Some points:
[0.77 -0.25 0.23 1.20 -2.35 0.74 -1.38 -0.89 -0.59 -0.52 -0.79 0.24
 -1.40 -1.16 -0.21 0.79 -0.37 1.14 0.28 -1.73 0.54 1.31 0.57 -2.25]
[0.56 0.22 2.34 0.56 -1.85 0.24 1.02 1.55 -0.73 -2.04 0.32 1.13
 -0.04 0.16 -0.30 -0.80 -1.10 -0.18 -0.12 0.72 -1.46 -0.31 -0.38 0.61]
[-1.23 0.14 0.90 -1.25 0.53 -0.09 -0.51 -2.33 0.58 -0.23 2.20 1.10
 0.10 0.67 -0.04 -0.45 -0.62 1.30 0.41 -0.47 -0.61 -1.99 -2.09 -0.04]
[-0.47 -1.82 0.48 -0.55 1.34 -0.53 -0.22 -0.54 1.15 0.63 -1.66 1.76
 -0.45 0.69 2.39 -0.52 -0.16 -0.42 0.57 -0.82 -0.62 -0.27 1.93 -1.03]
[-2.61 0.02 -0.15 -2.12 -1.32 -0.03 -0.73 -0.72 -1.58 -1.23 -0.40 -0.49
 -0.60 0.51 -1.11 -1.68 0.30 -0.96 -0.04 0.16 -1.22 -0.28 1.92 -0.54]
[-1.15 -0.34 0.68 1.39 0.02 -0.80 -0.07 1.67 0.54 0.61 1.73 -0.91
 0.60 0.69 -0.48 -2.27 0.97 0.68 -0.16 0.73 2.08 -0.46 0.60 -0.22]
[-0.04 -0.30 0.38 1.18 -0.49 -1.66 -0.33 -0.23 0.10 0.01 0.26 -2.77
 -0.83 -0.06 0.22 -0.07 -1.04 -0.63 0.33 -0.45 -1.89 -1.15 -0.33 -0.82]
[-0.12 -0.96 -0.93 -1.31 -1.00 1.88 1.43 0.38 -0.41 0.55 0.90 0.61
 0.97 -0.57 0.30 -0.04 -1.07 -2.00 0.16 0.10 1.26 -0.99 1.57 0.45]
[0.19 -0.99 1.03 1.65 0.26 -0.76 1.13 -0.48 0.50 0.67 0.21 -0.03
 -0.37 -1.28 -1.88 0.16 -0.77 -0.40 -0.69 0.18 -0.51 -0.21 0.57 0.36]
[-0.55 0.46 0.85 0.81 -0.86 -0.91 0.24 -0.95 1.59 -0.64 -1.58 -0.97
 0.56 0.34 -0.02 -0.09 0.46 1.92 0.77 -0.67 0.36 0.37 1.31 1.98]
[-0.13 -0.55 0.30 -0.28 -0.51 -2.22 0.15 0.52 0.04 0.41 0.94 -0.56
 -1.52 0.81 0.61 -0.11 1.01 -0.01 -0.29 -1.14 1.01 -0.63 0.22 -0.51]
[0.35 -0.54 0.00 -1.30 1.15 0.31 1.04 1.50 -0.11 0.28 0.74 -0.03
 -2.13 -0.36 0.50 -0.50 -1.42 0.80 -0.61 -0.29 -1.67 3.04 -0.17 1.80]
[1.03 0.71 -1.13 0.02 0.57 0.90 -0.82 1.91 -0.61 -1.01 -0.21 1.66
 0.10 -0.32 -1.47 -0.75 0.71 0.40 -1.22 -1.77 0.10 -0.71 -0.65 -1.26]
[0.71 1.34 -0.71 -0.03 0.16 -0.62 0.15 -2.01 -0.57 -2.64 0.49 -0.23
 0.09 1.16 -0.95 1.26 -0.96 -0.95 -2.15 0.95 1.12 0.46 0.11 0.76]
[0.30 -0.37 -0.67 0.23 -0.49 0.17 -0.43 0.21 1.99 -0.37 0.00 1.97
 -0.10 0.22 -2.08 -0.77 -1.03 -0.70 1.91 -0.71 0.65 0.68 0.34 -0.43]
[0.17 -1.27 1.46 -0.96 0.62 -0.03 -0.84 0.35 0.18 1.93 -0.42 0.79
 0.62 0.38 -2.08 1.32 -0.16 1.33 -3.14 0.40 -0.54 -0.23 0.80 -0.05]
[0.39 -0.52 0.57 -1.31 1.07 1.70 -1.86 0.97 0.82 -0.96 0.26 -2.35
 1.74 0.54 -0.75 0.43 -0.56 1.25 1.19 0.16 0.00 -0.37 0.04 -0.18]
[0.22 -0.29 0.52 -0.91 0.39 -0.30 -1.60 1.32 0.38 -0.21 -1.54 -1.19
 0.88 -0.81 0.25 -0.47 0.40 -2.13 -0.85 0.99 -0.50 1.12 -1.26 -0.84]
[-0.51 1.71 2.68 1.19 1.08 1.13 0.73 -0.03 -0.76 0.85 0.67 0.48
 1.24 0.33 -0.18 0.48 0.61 -0.98 1.33 -1.05 0.56 1.16 -0.44 -1.12]
[-0.62 -0.53 1.01 1.06 0.00 1.96 0.80 -1.25 -1.65 0.16 -1.53 -0.06
 0.99 0.25 1.14 -1.21 1.28 1.39 -0.42 1.47 0.19 0.75 0.03 0.37]
[0.24 1.93 -0.91 -0.86 -0.29 -0.26 0.69 0.92 0.63 1.06 -2.56 0.16
 -1.20 0.37 -0.95 -0.66 -1.30 1.27 1.15 1.81 1.38 -1.19 -0.68 0.83]
[-0.29 0.32 -1.21 -1.33 -0.09 -0.84 1.35 -0.29 -1.35 0.91 0.11 0.17
 0.39 0.36 -0.43 -0.18 0.27 0.69 1.67 1.08 -0.70 1.28 -0.32 -1.41]
[0.81 -0.23 0.06 -0.61 0.16 -0.09 0.42 0.46 1.68 -1.03 -0.79 0.32
 0.17 -0.21 1.45 0.51 0.23 -0.04 -0.44 1.13 0.05 -1.74 -0.73 -1.45]
[0.83 0.71 -0.37 0.50 0.98 -0.64 1.20 0.33 0.01 -1.26 -0.14 1.11
 -0.79 0.19 -0.12 -0.73 3.45 0.16 -0.09 0.20 -1.58 -0.88 -0.05 0.26]
[1.14 0.07 -0.85 -0.67 -2.03 0.48 -0.27 0.39 -0.84 1.35 0.08 -0.50
 1.90 0.63 1.33 -0.80 0.10 -0.36 -1.14 -1.86 -0.87 -0.83 -0.77 1.31]
[0.52 0.05 1.41 -1.36 -0.57 0.44 1.76 -1.42 0.57 0.57 -1.16 -0.31
 -0.74 0.86 -0.18 1.54 0.55 -1.32 -0.62 -0.30 1.21 -0.04 -0.50 -0.54]
[1.19 1.36 -0.29 0.55 0.50 0.05 -0.66 0.25 0.48 -1.59 0.16 0.03
 1.16 0.46 1.50 0.70 -0.88 -0.23 0.58 0.52 -1.07 0.33 2.31 0.19]
[0.26 0.06 -0.90 0.77 0.34 -1.03 -1.73 -0.08 -2.43 1.13 -0.52 1.17
 0.11 -0.56 0.27 2.04 0.52 0.79 0.54 0.69 -0.19 -1.33 0.99 1.01]
[-1.31 1.48 -0.94 0.20 1.17 -1.78 0.48 0.46 0.20 0.13 0.10 -0.14
 1.31 -1.29 0.17 -0.41 -0.28 -0.79 -1.38 -0.65 1.37 0.87 1.38 -0.14]
[0.27 -1.36 0.05 -0.51 -0.70 -1.48 -2.57 -0.77 -0.36 -0.49 0.23 1.20
 0.21 -0.23 0.48 -0.53 0.78 -0.59 0.46 1.51 1.42 2.18 -1.86 0.79]
[1.31 0.56 1.16 -1.53 2.28 0.13 -0.53 -1.12 -0.59 -0.20 0.69 -0.36
 -0.89 -2.21 0.01 -0.30 0.57 -0.32 1.40 -1.20 0.68 -0.57 0.42 1.81]
[1.49 -0.92 0.03 -0.49 -0.52 -1.30 1.37 0.30 -1.84 0.15 -0.46 -1.03
 0.72 -0.93 -0.06 -0.16 -0.51 0.94 0.84 -1.34 1.16 -0.29 -0.61 0.10]
[-0.72 -0.08 -0.26 -0.38 0.48 0.94 0.57 1.36 -0.38 -1.06 0.79 -1.15
 -1.94 0.64 1.71 1.63 0.68 1.13 -0.41 0.00 1.69 0.26 -0.06 -1.11]
[0.74 -0.16 -0.37 1.42 0.25 1.10 -1.44 0.46 -0.45 1.13 0.56 0.08
 -1.57 3.70 -0.04 -0.04 -0.43 -1.46 0.24 -0.10 0.31 0.06 0.25 1.46]
[1.87 -1.69 -1.18 0.35 -0.11 -0.61 1.32 -0.53 0.40 0.12 1.98 0.22
 1.51 0.57 -0.01 0.72 -0.11 0.45 0.66 1.63 -0.71 0.74 0.36 -1.06]
[-1.14 1.62 -0.10 -0.64 -2.28 -0.08 -0.28 0.81 2.32 0.97 1.00 0.69
 0.54 -0.49 0.67 1.91 1.40 -0.02 0.07 -0.50 -0.87 0.79 -0.64 1.30]
[-1.69 -0.48 -0.10 1.63 0.57 0.02 0.18 0.16 -0.16 -0.65 -0.47 1.15
 0.31 -0.90 1.94 -0.35 -2.50 0.14 -0.80 -0.30 0.68 -0.79 -1.74 0.47]
[0.52 -0.31 -2.34 0.66 0.21 1.78 0.07 -2.03 1.58 0.18 0.40 -0.79
 -0.29 -0.56 -0.07 -1.86 0.61 0.87 -1.31 -0.66 -0.14 0.58 -0.16 0.00]
[0.56 0.20 0.17 1.16 -0.52 1.21 -0.36 -0.39 0.57 1.24 0.33 -0.93
 -1.45 -2.43 0.14 -0.36 0.85 -1.49 0.33 1.98 -0.08 -1.15 0.10 0.16]
[-1.13 1.95 -0.51 0.02 0.00 0.56 -0.70 -0.21 -0.67 1.23 1.26 0.09
 -0.70 -0.90 0.22 0.57 -0.98 0.88 -0.23 1.08 -0.85 0.17 0.26 -1.42]
[-2.55 -2.24 -1.63 0.89 0.54 0.81 0.71 0.74 -0.14 -1.29 -0.62 -0.37
 0.27 -0.37 -1.46 2.26 0.86 -0.73 0.95 -0.55 -0.72 -0.14 -1.00 1.24]
[-0.16 1.26 -0.77 0.97 1.33 -0.51 0.51 -0.71 -0.08 1.15 -1.54 -0.95
 0.51 1.13 -0.42 -0.20 -0.35 -0.82 0.29 -0.93 -1.01 0.43 -1.62 -0.87]
These points spread out most along one direction. Where along it does each point below lie, from 0 to 99? 50 is the average, and the first point above lies past it. One standard deviation of the points above along it is 16.
[0.19 -0.99 1.03 1.65 0.26 -0.76 1.13 -0.48 0.50 0.67 0.21 -0.03
 -0.37 -1.28 -1.88 0.16 -0.77 -0.40 -0.69 0.18 -0.51 -0.21 0.57 0.36] >> 57
[0.71 1.34 -0.71 -0.03 0.16 -0.62 0.15 -2.01 -0.57 -2.64 0.49 -0.23
 0.09 1.16 -0.95 1.26 -0.96 -0.95 -2.15 0.95 1.12 0.46 0.11 0.76] >> 26
[-0.55 0.46 0.85 0.81 -0.86 -0.91 0.24 -0.95 1.59 -0.64 -1.58 -0.97
 0.56 0.34 -0.02 -0.09 0.46 1.92 0.77 -0.67 0.36 0.37 1.31 1.98] >> 71
[-1.13 1.95 -0.51 0.02 0.00 0.56 -0.70 -0.21 -0.67 1.23 1.26 0.09
 -0.70 -0.90 0.22 0.57 -0.98 0.88 -0.23 1.08 -0.85 0.17 0.26 -1.42] >> 55
[-1.15 -0.34 0.68 1.39 0.02 -0.80 -0.07 1.67 0.54 0.61 1.73 -0.91
 0.60 0.69 -0.48 -2.27 0.97 0.68 -0.16 0.73 2.08 -0.46 0.60 -0.22] >> 66
[1.87 -1.69 -1.18 0.35 -0.11 -0.61 1.32 -0.53 0.40 0.12 1.98 0.22
 1.51 0.57 -0.01 0.72 -0.11 0.45 0.66 1.63 -0.71 0.74 0.36 -1.06] >> 29
[0.24 1.93 -0.91 -0.86 -0.29 -0.26 0.69 0.92 0.63 1.06 -2.56 0.16
 -1.20 0.37 -0.95 -0.66 -1.30 1.27 1.15 1.81 1.38 -1.19 -0.68 0.83] >> 71
[0.39 -0.52 0.57 -1.31 1.07 1.70 -1.86 0.97 0.82 -0.96 0.26 -2.35
 1.74 0.54 -0.75 0.43 -0.56 1.25 1.19 0.16 0.00 -0.37 0.04 -0.18] >> 33
[0.26 0.06 -0.90 0.77 0.34 -1.03 -1.73 -0.08 -2.43 1.13 -0.52 1.17
 0.11 -0.56 0.27 2.04 0.52 0.79 0.54 0.69 -0.19 -1.33 0.99 1.01] >> 55
[1.03 0.71 -1.13 0.02 0.57 0.90 -0.82 1.91 -0.61 -1.01 -0.21 1.66
 0.10 -0.32 -1.47 -0.75 0.71 0.40 -1.22 -1.77 0.10 -0.71 -0.65 -1.26] >> 34
[0.35 -0.54 0.00 -1.30 1.15 0.31 1.04 1.50 -0.11 0.28 0.74 -0.03
 -2.13 -0.36 0.50 -0.50 -1.42 0.80 -0.61 -0.29 -1.67 3.04 -0.17 1.80] >> 30
[0.52 0.05 1.41 -1.36 -0.57 0.44 1.76 -1.42 0.57 0.57 -1.16 -0.31
 -0.74 0.86 -0.18 1.54 0.55 -1.32 -0.62 -0.30 1.21 -0.04 -0.50 -0.54] >> 62
